arr = [624 820 153 865 783 336]
The entry just left of 336: 783
Read off the entry just right of the smallest entry.
A: 865
The entry just right of 624 -> 820

data =
[[ 0.03  0.08  0.15 -0.20  0.14 -0.05  0.19 -0.01  0.16 -0.05 -0.14  0.08
   0.11  0.05]
 [ 0.13  0.01 -0.04 -0.15 -0.19  0.05 -0.15 -0.03 -0.11  0.08 -0.07 -0.07
   0.06 -0.06]
 [-0.15 -0.03 -0.05  0.08 -0.05  0.07  0.25  0.09  0.10  0.21 -0.13 -0.01
   0.01 -0.07]
 [-0.12  0.05  0.07  0.01  0.01  0.02 -0.09 -0.10 -0.03  0.14 -0.01 -0.26
  -0.06  0.14]
 [ 0.00  0.19  0.01  0.07  0.18 -0.02  0.17  0.01 -0.20  0.02  0.21  0.16
   0.02  0.03]
 [-0.16  0.23  0.05 -0.02  0.03 -0.07 -0.08 -0.16  0.06 -0.07  0.09  0.10
  -0.03 -0.09]
 [ 0.01  0.09  0.07 -0.07 -0.10  0.12  0.08 -0.23  0.01  0.01  0.19 -0.01
  -0.18  0.00]
 [-0.02  0.16  0.06 -0.04 -0.07  0.23  0.06  0.28 -0.03 -0.03 -0.09  0.12
   0.00 -0.06]
 [ 0.20  0.07  0.04 -0.06  0.17  0.25 -0.05 -0.17 -0.06  0.07  0.06 -0.04
   0.12 -0.01]
 [-0.15  0.08 -0.17  0.12  0.16  0.07 -0.11 -0.03  0.11 -0.01  0.15 -0.08
  -0.12  0.01]
 [ 0.18  0.05  0.11  0.15  0.19  0.14  0.09 -0.10 -0.07 -0.03 -0.19 -0.07
   0.10 -0.04]
 [-0.13 -0.04  0.08 -0.07 -0.07 -0.01  0.01 -0.08  0.03  0.19 -0.13  0.01
  -0.18  0.16]]
The entry just right of the smallest entry is -0.06
The entry just left of the largest entry is 0.06
The largest entry -> 0.28
What is the entry just left of the smallest entry? -0.01
What is the minimum? -0.26

a = [0.054, 0.098, 0.013, -0.066, -0.128, -0.164, -0.152, 0.121, 0.158, 0.078]
Find the second entry from the right.
A: 0.158
The second entry -> 0.098
The first entry from the right is 0.078
Find the entry just left of the largest entry.
A: 0.121
Find the first entry from the left.
A: 0.054
The entry just left of 0.121 -> -0.152

155  110   97  181
186  121   78  124
156  113  173  215
174  104   54  186
136  170  216  181
149  152  140  143
171   46   68  183
139  197  187  144
158  231  152  109
Indices start at 0.
Read off the entry directly below 216.
140
Read off the entry at row 1, column 2.
78
Read off the entry directly above 149.
136
Read off the entry in the bottom-right corner.
109
The entry in row 0 and column 0 is 155
Read off the entry in row 2 and column 0.
156
Read off the top-right entry.
181
Read off the entry in row 1 and column 0.
186
The entry directly below 149: 171
The entry directly below 121: 113
Read off the maximum.
231

x =
[[ 14  -2 -21   7  -3 -17]
 [ 13   0 -24  10  -5 -17]
 [ 12   0 -25  10  -2 -20]
 [  5   1 -21   1 -11 -34]
 [ 17  -1 -23   5  -2 -15]
 [  1   4  -9   2  -8 -31]
 [  6  -3 -12   0  -8 -29]
 [ 13  -1 -25   7  -3 -18]
 [  6   1 -15   5 -12 -33]
 [ 18  -1 -26   7  -1 -20]
 [  6   4 -18   1  -8 -37]]
Rows and columns are numbered from 0.
Give the entry at row 0, column 0.
A: 14
The top-right entry -> -17
The entry in row 0 and column 2: -21
Give the entry at row 1, column 0.
A: 13
Give the entry in row 2 and column 1.
A: 0
The entry in row 2 and column 0: 12
Give the entry directly above the largest entry.
A: 6
The maximum: 18
Give the entry in row 2 and column 2.
A: -25
The bottom entry of the column that holds the smallest entry: -37
The entry in row 1 and column 2 -> -24
Give the bottom-left entry.
A: 6
The entry just left of -9: 4
Give the entry just left of -34.
A: -11
The entry in row 0 and column 1 -> -2
The entry just left of 2: -9

[ 10  11  24  -6 -39  30  24  17 -18]
The second entry from the left is 11
Find the first entry from the left.
Answer: 10
Find the 3rd entry from the right.
Answer: 24

M =
[[9371 4697 7784 2143 3074 8624 3978 5814 5529]
 [2708 7013 6874 4424 2877 6074 2396 2635 3064]
 [9717 5610 3888 9014 4576 9092 2695 4634 8463]
 [4841 1501 8244 3972 8726 4662 5616 1674 3641]
 [6665 7062 9643 5287 6772 6621 3058 6830 3063]
 [7111 1849 9329 9130 2439 9474 4138 5198 2155]
 [7061 6040 6029 4745 9277 6230 2517 7293 1931]
 [6265 9742 8003 2738 6983 4605 9352 4896 3134]
 [4492 8213 4253 8653 6639 4801 2453 2623 7060]]
Indices start at 0.
Find the entry at the centre.
Answer: 6772
Find the entry in the bottom-left corner.
Answer: 4492
Find the entry directly below 4697.
Answer: 7013
Find the smallest entry.
Answer: 1501
The entry at row 2, column 0 is 9717
The entry directly above the smallest entry is 5610
The entry just left of 8726: 3972
Find the entry directly below 7062.
Answer: 1849
The entry at row 1, column 0 -> 2708
Find the entry directly below 6074.
Answer: 9092
Find the entry directly above 2877.
Answer: 3074
The entry in row 0 and column 2 -> 7784
The entry directly below 3074 -> 2877
Find the entry just left of 6830.
Answer: 3058
The entry in the top-left corner is 9371
Find the entry in the top-right corner.
Answer: 5529
Find the entry just right of 9014.
Answer: 4576
Find the entry directly below the largest entry.
Answer: 8213
The top entry of the column that holds the smallest entry is 4697
Find the entry directly below 9474.
Answer: 6230
The entry directly below 2439 is 9277
Find the entry directly below the centre entry.
Answer: 2439
The entry directly below 6874 is 3888
Find the bottom-right entry.
Answer: 7060
The largest entry is 9742
The entry directly below 2155 is 1931
Find the entry directly above the centre entry.
Answer: 8726
Find the entry just left of 8463.
Answer: 4634
The entry at row 1, column 2 -> 6874
The entry just right of the smallest entry is 8244

grid =
[[  2  25  -1  -1  13 -25  29  10  20  -8 -27  -9  37   8]
 [-16  -7  18  -4 -19   5 -10  -5   9  19   2 -20 -18  -7]
 [-16 -11  19  -2 -16   2 -18  -7   9  18   3 -10 -26   3]
 [ -1 -12 -19  -8  -2  20 -19  -5 -31  -9  36  -6 -12  -3]
 [ -5 -16 -21  -1 -18  -7 -20 -16  -4 -15  -3  -7 -15  -9]
 [-16 -14  16  -6 -20   5 -21  -9   1  16   9 -16 -29  -8]
 [-16 -11  18  -6 -20   5 -16  -8   5  18   6 -17 -25  -9]
 [ -9 -10 -15  21  -6  49 -12   4 -13   8   6  -3  -9  22]]
Rows and columns are numbered from 0.
Which number is the entry in row 0 and column 2?
A: -1
Which number is the entry directly above the largest entry?
A: 5
Which number is the entry directly above the smallest entry?
A: 9
The entry in row 2 and column 0 is -16
Which number is the smallest entry?
A: -31
Which number is the bottom entry of the column that holds the largest entry?
A: 49
Which number is the entry at row 1, column 2?
A: 18
Which number is the entry in row 0 and column 0?
A: 2
The entry at row 0, column 1 -> 25
Which number is the entry in the bottom-left corner?
A: -9
Which number is the top entry of the column that holds the smallest entry?
A: 20
Which number is the bottom entry of the column that holds the smallest entry?
A: -13
The entry just left of -26: -10
The top entry of the column that holds the largest entry: -25
The entry in row 1 and column 0 is -16
Which number is the entry just right of the largest entry?
A: -12
The entry in the bottom-right corner -> 22
Which number is the entry at row 2, column 1?
A: -11

B = [139, 60, 147, 198, 189, 40, 165, 82, 149, 40, 186, 214, 153, 165, 156]
Give the entry just left of 214.
186
Give the maximum.
214

[ 12  -1  21   0 -12   0  39  21   6  43  15  -1]
Which number is the entry just right of 6?
A: 43
Which number is the entry just left of 39?
A: 0

A = (26, 34, -44, -19, 16, 2, -6, -9, -3, 25, 5, -29, -15)
The entry just left of -44: 34
The entry just right of the centre entry -> -9
What is the entry just left of -6? 2

W =
[[  4  -9  31   4  -1 -13 -16   4  -2  23  48 -41   0]
 [ 19  38  -1 -25  -7  -6  27  -8  -3  -3  -9  38 -25]
 [-16 -24  -1  44  18  -1 -26  -2  -2   0   8 -28   2]
 [ 20  -6 -11 -27 -16  25   6   0  29 -23 -48  34  22]
 [ 16  31  31  -6   8  10  38 -10  15 -28  -7  11   9]
 [ -5 -27 -30  -8  -4 -18 -37   5 -22  25   4  -8  -1]
 [  5 -16  38  -3  -1 -19 -21   7   8  27  46 -43   4]
 [ 24  12  34 -13  -7  14  22 -48  43   1  -6  -8  43]
 [ 15  23  20   4  -8  -5 -29 -13  12  15  20 -23   5]
 [ 15  26  31 -11   5   9  40  -7  20 -23 -11   5  15]
 [ -2  -9 -36 -10 -10 -10 -51 -22 -11  16 -21  -1  -4]
 [  9 -11  30   3  -1 -12 -17   2   4  29  45 -40   2]
 [ 25  -6 -23 -29 -13  -8   4  18  12   3 -44  27  -6]
 [-31  23  13  10  -3   5  -3  -6   1 -45 -16   1  -7]
 [-17 -13 -27   7   7   3  19  26 -15 -24   1  39  -8]]
Indices start at 0.
The entry at row 0, column 0 -> 4
Find the entry just left of the smallest entry.
Answer: -10
Find the entry at row 0, column 1.
Answer: -9
The entry in the bottom-left corner: -17
The entry directly above -45: 3
The entry in row 2 and column 0: -16
Find the entry in the top-right corner.
Answer: 0
The entry at the centre is 22
The bottom-right entry is -8
Find the entry at row 0, column 2.
Answer: 31
The entry directly below the largest entry: -9
Find the top entry of the column that holds the largest entry.
Answer: 48
The entry directly above the centre entry is -21
Find the entry in row 2 and column 2.
Answer: -1
The bottom entry of the column that holds the largest entry is 1
The smallest entry is -51
The entry at row 1, column 0 is 19
The entry directly below the centre entry -> -29
Find the entry just right of the largest entry.
Answer: -41
The bottom entry of the column that holds the smallest entry is 19
The entry in row 1 and column 1 -> 38
